In the data rows, the value 128 means zero.
Here are some points:
[143 133 128 164 177 128 121  90 182 146 145  86 120 115 119 104 124 132
 116 114 148 138 139 123]
[ 89  58 152 118 150 156 200 109 146  98  97 118 171 108 122 102 125 140
 130 101 111 120 176  76]
[135  98 138 102  56 116 130 142 126 119 126 112 126 167 154 150 172 155
 131 133 172 135  73 144]
[183  82 115 177 176 152 108 101 139 113 121 107 131 108 109  84 103 104
 169  97 139 131 122 101]
[115 206 119 100 191  77  22 152 103 179 154 164  90 125 122 164  86 102
 158 181 157 108 148 182]
[127  76 140  80 217 196 131  97 158  69 127 125 125 126 115 120  71 105
 201  21 143 111 173  61]
[133 121 128 171 104  91 124 103 145 153 175 129 126  81 138 127 123 154
 112 127  90 146 153 162]
[125 159 106 107 103 134 107 143 130 104 131 128 144 195 118 169 114 152
 135 156 159 156 147 153]
[154 138  96 107 135 119  88 175 136 132 135 154 152 131 104 116 138 128
 131 150 203 110  81 127]
[173 179  69  72 103 143  59 182 125 153 124 110 153 103 101  91 142  99
 127 137 139  94  77 129]
[179 141 118 131 103 156  89 105 126  83 137 118 162 217 110 113 108 105
 114 114 139 131 112 112]
[142  78 190 200 130 122 178 115 110 129  91  91 139 127  63 154 163 137
 124 133  74 137 185 123]
[166 136 136  84 106  90 114 171  86 151 121 156 110 150 166 120 134 150
 128 122 114  97  88 200]
[100 173  67  64  43  33 143 168  77 131 179 155 124 218 166 174 174 120
 124 154 188  94  43 181]
[133 109 114 132 131 199 127 145 137 122  85  93 124 110  51 111 113 124
  88  76 111 132 172 136]
[216 132 116 153  93 170 126 102 152 147 145 121 140 107 127  65 164 100
  57 115 138 100  52 113]
[145 166 154 149 121  31 125 109 134 167 130 143 118 107 108 164 115 159
  89 149 142 117 110 172]
[120 112 108  85 182 170 134  76  97 117 147  86 167 151 114 133 156 127
 212  94  78 117 165  97]
[135 122 151 100 136 159 125 134  95  95 112 140 137 165 137  88  87 120
 116 108 119 135 102 106]
[160 207  94 108  81 118  34 153 114 107 104 148  99  75 129 109 122  81
 141 146 167 100  86 157]
[134  92  87  72 143 170 163  55  95 115 147 122 114 172  81 115  84 103
 178  73  79 135 158 111]
[116 130 157 210 103  37 169 164 177 144 175 159 109 134 141 181 165 176
  81 181 183 101 111 209]
[224 172  80  84 134 113 121  96 142 101 124 168 131 134 113 108 134 126
 121 111  94 121 144 115]
[139 124 113 176  97 131 185  93 142 103 125 188 134 117 127 171 139 125
 111 156 124 120 140  94]
[116 113 125  99 133 144 134  62 154 107 153 145 176 126 133  87  93 120
 140 136 131 129 108 122]
[131 150 112 109 147 187 141  94 111 117 131 104 150 129 131 100  82 122
 136 137  97 149 130 134]
[108 128 119 158 174 135 114  98 122 154 170 135 137 127 122 116 126 121
 126 135  76 134 193 122]
[209 204  59  79  89  84 116 112 131 185 149 154 151 146 146 102 134 124
  86 117 178 115  92 135]
Here are 12 more points, each followed by its number:
[ 73 136 175 119 148  61 116 162 131 140 100 161 144 101 145 168 127 159
  82 178 170 133 118 168] 0
[ 95 123 138 145 141 147 140 123 165 108 114 156  89 139 123 185  93 141
  79 126 147 112 105  84] 1
[150 104 113  57 197 130 106 113  88 127 160 118 140 175 113 129 114  91
 159 102 118 140 158 148] 2
[106 129 125  97 139 146 162 123 112 119 145 127 120 152 107 107 118  83
 145 124 109 127 136 115] 3
[161 109  94  95 143 170 184  89 114 105 154 202 138 155 138 124  70  87
 158   6 126 135 176  94] 4
[ 98 116 208 138 112  97 163  83  80 156 118 108 111 198 136 132 145 152
 140 102 149  93 133 116] 5
[ 90 142 170  24  70  86 150 157 106 190 141 141 119 196 144  92  96 157
  95 175 166 141 115 146] 6
[ 80  99 196 191 144 186 191 141 117 105 130 135 127 123  76 142  87 124
 132 126  83 101 184  96] 7
[119 143 130  88  86 174 120  83 121  98 104 157  83 197 149 118 102 120
 146  93 144 131  96 125] 8
[188 126 105 110 130 180 129 133 137 137 178 149 143 126 144 125 100 103
 168 123 132 113 160 148] 9
[ 99  57 168 195 154 151 169 119 135  96 145 109 120  89 112  78  92 154
 152  91  87 168 150 106] 10
[172 127  82  90 145 147 179  89 102 133 199  82 132 125 112 122  72 144
 148  82  68 153 159 169] 11
Which of these numbered points is nearest to each point below, looking only along the 4 directions in which the first points spread most? Its number follows each.
[ 95 120 132  81 159 128 131 130  94 102 107 145 143 145 123 129 121 107
 198  73 140 193 108  82] > 2
[123 148 110 127  59  85 160 119 104  86 169 182 154 172 201 116 167 121
 136 111 129 116  96 152] > 6
[104  93 151 178 197 107 152 123  66 111 122  98 136 113 115 135 147 133
 136 120 106 149 162 109] > 7
[ 89 117  80 144 205 157 109 133 180 194 128 138 117 108  83 165  72 102
 133  82 117 163 202 118] > 11
[117 109 130  75 197 126 148 150 125 131  94  88 154 139 122 151 108 135
 139  76 158 107 153  89] > 11
[ 32 149 180 199 139  45  54 212 113 179 167 130 103  94 133 152 155 124
 125 192 152 138  66 197] > 0
[180 114 112  72 108 105  97 157 116 132 132 159 117 173 174 171 153 104
 162 158 167 158 102 135] > 6
[129  67 143 114  93 182 183 117  90 131 133 119  95 159 113  98 133 126
 171  81 113 148 136  88] > 4
[ 90 151 192 146 139  74 112 132 127 132 108 102 101 162 124 174 150 209
  99 170 171  93 128 164] > 0
[144 141 173 169 134 178  33 143 108  96  96 128  97 113 120 129 111 105
 136 114 121 182 106 146] > 9
[150 130 158 195 188 214 113 128 222 151  72  21  85  25 111  95  68 108
  83 104  77 130 162  72] > 10
[ 91  90 151 194 140 183 154 127 120  78 142 100 106 107 121 117 116 153
 135 129 137 127 165 126] > 7
[143 152  78  57 102  79 104 139 117 143 167 119 138 164 134 130 103 192
 129 123 170 112 110 145] > 6
[153 158 103  74 102 119 127 130  93  85 130 146 137 176 136 162 154 117
 169 139 142 155  98  93] > 8
[ 97 135 108  91 104 138 104  99 112 137 179 114  94 188 120  84 100 158
 153  73 156 139 125 170] > 8
[170 169 130 108  69 139 142 105 111  98 155 123 167 174 144 126 188 138
  86 118 163 114  75 115] > 8
[187 133 105 182 161 197 131 108 169 120  71  85 129   1 146 117 117  28
  94 128  45 116 178  46] > 10
[119 134 134 161 120 134 152 111 193  72 110 100 121 108  72 182  98 158
  67 131 142 111 117 157] > 1
[122 148 176 174  89  92 134 194 134 164 138 143  78  94 133 159 109 148
 106 148 195 137  94 159] > 0
[157 136 152 191  65 138 127 135 162  89 146 121 143 114 120 139 138 142
  79 149 172 129 108 102] > 1
[114 144 105 131  97  48 150 151  94 131 144 144 139 183 158 150 187 134
 139 188 197 118  92 217] > 6
